One vector is turned by the same rotation once a step. Each row is the vector after some number of steps, and that number follows the row.
The counts run from 0 to 238.
[ -9 -10   0  65  39  13  -2  44   2 -36   5 -15 -36 -41 -40   4  19  -9
  10 -23  24   9  24   0  14  20 -33   0  -8   6 -24  16  -1 -26   2  11
   1 -18  -2   7  15  31   2   2 -38 -37  12  45   6 -10  -1  26  14 -46
 -38   1 -34  18   0  12 -15 -26] : 148
[ 13  33  -1 -54 -20  23  25  10 -12 -26 -41 -50  12   0  21  -8 -50 -12
   5  21  -4   2  41  14 -10  21 -18 -20   0   3 -10   7  25 -22 -34  -3
  40   8 -47  -6   7  26  30 -20 -25   6   5  -7   5 -37 -17 -16  24   6
 -20   2 -30 -29  -3 -38 -20  -2] : 178
[-13  35 -20 -51 -45   8 -33 -14   7   0 -17 -36 -23 -30  43   6 -35   1
  18  43  -8 -27   2  35   9 -21   3 -22  12   1  31  15  17  14 -23  -1
   2  33 -23 -18  -7  -7 -11  29  -6  48  11  -1 -11   0  -9 -19  12  17
  13  35  31   6   4 -12  14  33] : 8
[-50  33  21 -19 -31  -9  20 -12   8 -14 -31 -54   7 -52  23   2 -36   5
  30  12   5 -22  33 -15  14 -13  23   7   7  11  27 -15  32 -21 -16  36
  -9  34 -15 -39  18  -4  -9  16  -6  26 -11  -1  -1  -6 -13 -25   0   6
  24  39  -6  35  15 -20   1  -2] : 174
[ 19  10  16 -43 -19 -13  17   7 -32  20  -9  36   9  36  36 -56  34 -11
   1  -7  -2   1 -12  -1 -26  11 -19   6  -1 -11  -7  36  -6 -45   0 -11
   3 -25 -23  24   7  41  58 -13 -26   6  13  17 -38   4 -29   4 -31  22
  22 -25 -17  -8 -21 -46 -12 -33] : 63
[ 12  21 -32  22   0  -9 -21   6  21   9 -10 -18   1   8  16  13 -15  -9
  14  42 -28 -11   2  14  10   5 -29 -13  -4 -13  22  16  17  64   8   6
   2  26  21  -5  -3 -15 -27  46  -3  22  25  35  11  23  23 -19  36 -27
 -63  -3  31 -22  10  21  37  45] : 205
[ 30  32  40   8  -9  -8 -24   7 -21  -2  -6  33  -6  47  12 -50  42 -26
 -35   7  25  14  -4 -10 -35 -15 -14 -15  -4  26 -11  18   4 -21  -9 -27
 -21 -16 -16  17 -14  49  19 -24 -42 -14  18 -14 -53  28  -6   2 -17  11
  11 -18 -22 -39 -12  -9  -3 -35] : 70
[  9  26 -12 -34  -4 -31   6 -12  -8  24 -23  15  -5 -10  59 -24   4  13
  62  17   7 -23   6  12  -5  -2  -1  13  14 -26  49  19 -12 -19  27  18
 -38 -21 -12 -30   5  13  17  43  -6  17  10  31 -27   2 -27 -11 -26   3
   9 -30  -7  22 -13 -45 -17   4] : 225
[-19   4  -4  -8 -33 -11  24   7  32  18  -7  -4  14 -18   8  16 -13 -18
  25  11 -19 -11  -3  -2  19   3  -2  16  19 -16  43  27  -4  10   2  27
  -5 -13  18 -47   7 -23 -29  35  14  54  43  52  12  -4  30   0  42 -10
 -35   4  39  26   1 -12  68  16] : 211
[  9   9 -32   6   1  16  12  -4  -6  14 -23 -22  33  59  19 -21 -19  25
  12  25 -46 -25   2  -6  22  14 -15 -15 -17 -30  15   5   4  38  16   0
  10  44  12   3   1 -16  13  22  28  23  15  54  19  21  -2  -5  42   1
 -31 -23 -14 -14  11  17  41  18] : 207
[-27  -7  31   0 -55  27  12  34  -3 -14 -12 -32  21 -12 -41   8  13  11
   8   3  -5 -15  27 -35  29 -11  11 -21  -5  11   8  -4  29 -29 -42   4
  12  51  -8  -8  34  22  19 -27 -12   0  16  18  10  35  35 -22  22  17
  26  10   7  32  30 -14  34 -18] : 165
[-45  18  -8 -29 -18 -27  35   3 -17  18 -18  29  20  36  27 -53  18  12
 -17  -3 -24 -34 -15 -28 -10  -5  -2  28 -37 -19  27  29   3 -19  -3  11
  -2  -7 -13   8  -2  -9  39 -14  13  27  15  29 -37  -8 -14   6 -18  13
  39   0 -33  13  -8 -49  23 -24] : 56
[ 14  47   3 -30 -17 -27  -7  -9 -10 -10 -28  25   3  27  28 -38  14  -7
  28  23   2 -11   7  11  -3 -16 -20  14   8 -27  34  32   8 -19   4  -4
 -20 -33 -28 -14  -3   6  39   1   4  30  24  38 -34 -13 -17  -7  -2   8
  -4 -30 -23 -42  14 -65   7  -8] : 223
[-17  25 -16 -40 -19  26   5  18 -19 -16 -31 -41  17  16  17 -11 -34   8
  -3  36 -15 -33  27  -6   2  -8  -1 -17 -35   3  -7   0  48   5 -38   1
  29  62 -31   8  30   9  53 -22 -10   8   4   3   8  16   8 -29   2  19
  18  19 -17  -2  19 -17   3   6] : 171
[-26  19  39  49 -24  14 -14  -6  18 -41  15  22  17  11   3  11  19  -4
  -8  19  19   9  13  17  67 -20   1 -16  18  41  -2 -13  10 -10 -40   8
 -41   5  28 -13  -4   2   7   0  21  40   6 -21 -12  24  40 -32 -28  13
  29  15   7 -51   2  -5  24  -9] : 122
[  0  28 -47 -21  -1   7  27  30  22  17 -43  -2   9  38  22  18 -19 -22
   9  34 -19 -30  -9  11  -1   7  -9 -13  14 -29  29  41 -12  -4   3  17
   4 -18  -3 -17   2 -38  -6  33  12  25  39  56  10 -14  24   0  53  21
 -63  10  12  -9  -8  -1  27  15] : 213
[-31  -7  51  26  -2  25  40  10  24 -25  23  -4  17   1   0  39 -17  12
  27 -20  22 -18  10  16  29   5  12 -14  35  14   1   4  -1 -33 -30  30
 -34 -18  34  -5   0   3 -17  15  25  50   4 -27  29 -17  20 -35   1  -4
  26  47  -5  -6 -19 -24   9 -14] : 130
[-26   2 -23  66   5  15 -18  15  -8  -6 -24 -36  -3 -20 -39 -21  28  30
  -7  -4  -5  -3  29 -17  38  15 -16 -15 -28  10 -17  -2  15  -5   7  -4
   1  43   6  -1  24  21  19  12 -14 -38 -15  56   3  48  22   7   6 -24
   3   4 -39  13  29  29   8 -38] : 156
[-23  40  -7 -57 -69  10 -29  -9  12 -13  -7 -27 -16 -24  11  -1 -29 -11
   0  37   5 -19  -2  14   9 -38  12 -16   8   4  37  16  26  14 -25  -1
   8  16 -25 -28  -5   8 -15   2   6  50  19  -2 -20   0   6 -22  10  11
  19  21  40  -7  20 -27  31  23] : 7
[-10  26 -23  -7 -14   0  28  12  32  16 -27  -8   6  -8  11  24 -18 -19
  24  10  -7 -14  -8   9   9   5 -10  -6  18 -14  39  31  -4   3   2  23
  -5 -13   5 -23   7 -24 -22  37   3  38  49  54  12 -17  29   0  50   2
 -60  18  24  11  -9   3  45  19] : 212
[-25   7  20  16  19 -16  19  39  -5  36 -13  36 -16 -25  27 -16  30 -19
 -15  -3  23  -9  -2  -6 -23   0   6  10  12  21  13  16 -37 -35  18   4
 -38 -25 -16 -18 -12   9 -20  20 -71 -30  21 -17 -30  11  -9  17 -21  25
   4   4 -13  25 -31  20 -17 -35] : 67
[-16  32   7  -8  21  -1  27  34  25 -19 -18 -20 -12 -30   2   0 -50 -29
 -13  27   4  -4  55 -15 -14  12 -14   4  -7  12   8 -17  -2   2 -21   4
  16   6 -52 -47 -19  26   0  -6 -43 -34  15 -35  10 -35   0   5  21 -26
 -40 -24 -38  18 -11   2 -23  -6] : 184
[  2   9  22   4  12   2  22 -36 -24 -36   6 -17   2  46  46  -3 -29  31
 -24  -7 -29 -25   4   5  -8   4   6   9 -32   3 -47  30  19  -2  11   7
  28  22  19  44 -29 -32  13 -34   7  23   7  33   0   0 -23  10 -12  -1
  -4  35  -6   7 -11  57  32 -17] : 91
[ 11  15  14 -24 -15   5 -15 -47 -11 -23   5  31   1   8  19  17   3  -7
 -37  18   3  12   6 -11  53  26 -28  26  -5 -21 -22  39  16  13   7 -14
   3 -11  13   1   0  24  50  -4   0  -5 -22  22 -26  15  -1  34 -64   5
  26 -22 -14 -49  17 -10 -29 -39] : 107
[ -5 -11  14  19   6  -3  -2 -30  15  11  10  38 -12 -62  33  29  15  -2
   2  11 -13  11   9  12  74  27 -24  30  -4   1 -33   7 -21 -10   8  22
 -27   6  24 -22  -4   4  15  24 -33  -1 -12  21  -9  10  11  33 -67   2
   3 -15  11  21  -8  29 -11 -21] : 110
[ 24  43  27 -19  23  -3  -8   2  15 -55 -19 -48   0  12   1 -23 -29 -30
   4  23  24   4  43 -17  10   2 -20  -8  13  -3  28  -2  13   1 -32 -20
   2  12 -43 -17 -19  43   1 -20 -11 -22  -3 -27  -3 -11 -40  -5  29 -25
 -32 -28 -48 -40   2 -10  -9  -3] : 186
[-14  10  24 -41   6  -6  28  16  21  -2  -9 -35  -2 -37  30  24 -50  -6
  28  12  15 -28  27 -37   2  24   6  15  18  -9  26   2  -2  -6  -5  18
  -4  17 -28 -45   5  26  -9  22 -28 -17  -4 -49  19 -13 -27 -11   1 -20
  -4 -11 -24  57  -3 -17 -34 -10] : 182
[-12  17   3  34  -6  23  -4  -7   4 -11   1   8  13  -1  32  39  -9   2
  -5  31  13 -13  -5  40  38  -4   4 -25  26  25 -16  -6  14  16  -7  22
 -44 -10  28 -10  12  -9 -17  50  12  34  -6 -38  10  22  45 -37 -41  13
  15  39  21 -44 -15   1 -17   2] : 124
[ 21  26  51  -3   4 -26 -33 -21 -33   2  12  13 -16   8  46 -40  40  11
   1   7  32  -9 -15  -3 -24 -20   2   0  13  23   4  10   0   1  19 -14
 -41   7   2  14 -12  41  -5  16 -36  -8  -4 -21 -46  59 -32  -9 -40   3
  28   1   9  -3 -14   6 -14 -16] : 72
[ -5   2   3  -5 -40   3  -7 -18   9  29  15  -1  25  30  -4 -17  15  -3
 -13  -8 -27  -7 -46  -1 -10   9  -6 -29   8 -16  39  46 -12  55  20  -5
 -10 -19  28  -6  -7  12 -35  38  30  47   3  34  -7  34   6  -7  27 -18
   1  20  42 -26  12 -17  52  -3] : 43
[ 21  18  39 -70  -9   4  23  -3  -6 -23 -15 -47  14  -7  32  -5 -33  -3
  55   2  14 -19  21 -12  14  13  -4   3  14 -14  21   3  26 -25 -30   9
   5  25 -27 -12   5  38  18 -14  -6  13 -13 -21  13 -14 -52 -26   1   5
  -5   1 -21  15   0 -33 -20  -2] : 180
[-11  -5  49  -9  -6   0  39 -44 -10 -34  12 -23  17  33  37   5 -29  33
 -22 -27 -23 -22  10 -16   5  -1  14  10 -17 -13 -34  25   1  -9   8   3
  20  17  28  29 -23 -30  12 -36  30  28  -1  43   0   3 -26  17  -4   1
  10  42  -7   8  -3  45  26 -38] : 92
[ 12  -3  10  19   4  11 -24  17  -2 -37  18 -18 -18   0 -56  14  35   4
  -6  -8  24   2 -10 -30  12  12 -20 -13   2 -26   3  52  34   7   8 -30
 -16 -11  15  10  48  64  25   3  16 -32  -9   7   3  31   7  -1  -6 -38
   4   1 -23 -17  43 -43 -31 -31] : 151
[  3  -7 -35  14 -10  34  -5  20 -17  13 -40 -49  -1 -18  -3  20  12  26
  23  15  -6 -20   8  21  22  17 -12 -30 -13   6 -19   9  20  -6  -2  11
   7  53  -3  17  50  18  16  30 -35  -5  -9  44  12  50  20  -8   9  16
  -7  23   9  39   3  29  -4  11] : 162
[-18   6   3  53 -23  32 -17  14 -14  -7 -20 -32   9 -13 -50 -17  39  20
 -21 -10   2   4  30 -30  31  -2   3 -31 -17   6   0  -2  17 -10   9  -6
   0  28  -3 -14  38  41  13   5   2 -20 -19  52  -3  36  28   1  18 -18
  19  -1 -29 -16  46   7  12 -47] : 157
[-37  17 -10  49  32  -9  30  28   6 -48   7 -14 -29 -42 -15   0 -30   5
 -14  -2  11 -11  29  20 -21  10 -22  -4 -13  14 -28   4  14  -7   3  18
   4 -46   7  -1  -3   3   3  22 -14   4  22   7   7 -50   8  -2 -23 -58
 -18  24 -46 -31  -2 -19 -15 -12] : 140
[-19  26   2  19  10  -9   1  35  -5  33 -20  43  -3  10  18 -27  14 -30
 -44  -1  23   1   4 -22 -37  -1  -2 -10   1  30   3  19 -42 -22  16 -12
 -20 -28 -23 -11 -17  16  -8   9 -61 -42  18 -15 -35  12   6  10 -10  14
  -1  -6 -34  10 -22  26 -13 -38] : 68
[ 18   2  31 -24 -18  -3 -12 -53   5  -9   5  33   2 -18  25  28  11  -5
 -10  16  -8  13  -9   1  61  15 -24  33  -5 -20 -23  32  11  13  -2   7
  -3   0  21  -4   1  24  51  -2  -8   3 -12  16 -27  20  -7  25 -73  -8
  30 -26  10 -26   8 -15 -30 -29] : 108
[-10   8   6  15 -35   9  -9 -10   6  16   0  -2  29  44  -2 -32  29  -4
 -27 -11 -14   0 -36 -15   9  -3  -6 -29   3 -22  46  29  -9  31  10  -7
 -14 -15  29   1 -14   3 -31  24  35  39  -9  44  -9  26   7   5  33  -5
  -2  19  18 -40   4  -1  66 -18] : 42
[  6  21 -46 -38  -1  15  36  37  13  12 -39  11  30  62  19  11 -25 -15
   0  33 -15 -28 -18   4  -2  12 -19  -9   3 -41  19  41  -1  -2   4   1
  11  -9 -12   0  10 -16  22  12  19  16  31  42   6  -5  11  -6  53  17
 -40 -15 -11 -13  -1 -17  24   3] : 214
[ -3  52 -28 -23 -13 -20  10  13  -6  -2 -35  30   7  31  17 -38  -2 -21
  -3  32   3 -15  16   0 -10  -8 -19  -3 -12 -28  29  23   2 -11   4 -10
  -6 -30 -27 -18 -10  -4  35   3   4  16  24  42 -34 -28   1   0  13   5
 -11 -31 -30 -44   7 -50   6 -13] : 222
[ 13   9 -23   9 -13  32 -20  14 -14   3 -24 -47 -16 -44 -10  27  23  13
  38  16  -2  -5   2  31  25  14 -18 -30  -3   4 -10  16  33   4   8  11
  -1  33   2   7  54  26   4  43 -42  -1  13  41  13  54  27  -9  -6  -3
 -16  41  34  16  15  13   0  12] : 161
[-23   8  14 -54 -50  19  23   8   7   3 -15 -14  18  10  35 -35 -56   5
  -5  11 -31 -23  36  -1  16   5  11 -26 -22  -2  12  -7 -15 -30 -34  -7
  25  30 -31 -27 -22   6  20 -30   1  26 -12  -2   6 -38 -21   0  31   9
  36 -17 -26  18  -3 -18  23   2] : 12
[-36  19 -26 -19   9 -12  39  23 -17  20 -27  29  17  56  42 -39   5  11
 -16  -2 -26 -43 -16 -19 -12   7 -16   5 -37 -22  16  37  -6  -7   0   4
   1   5 -12  24   4 -15  44  -6  14  15  16  26 -32   3 -28   4  -9  26
  15  10 -30   6 -10 -24   9 -21] : 55
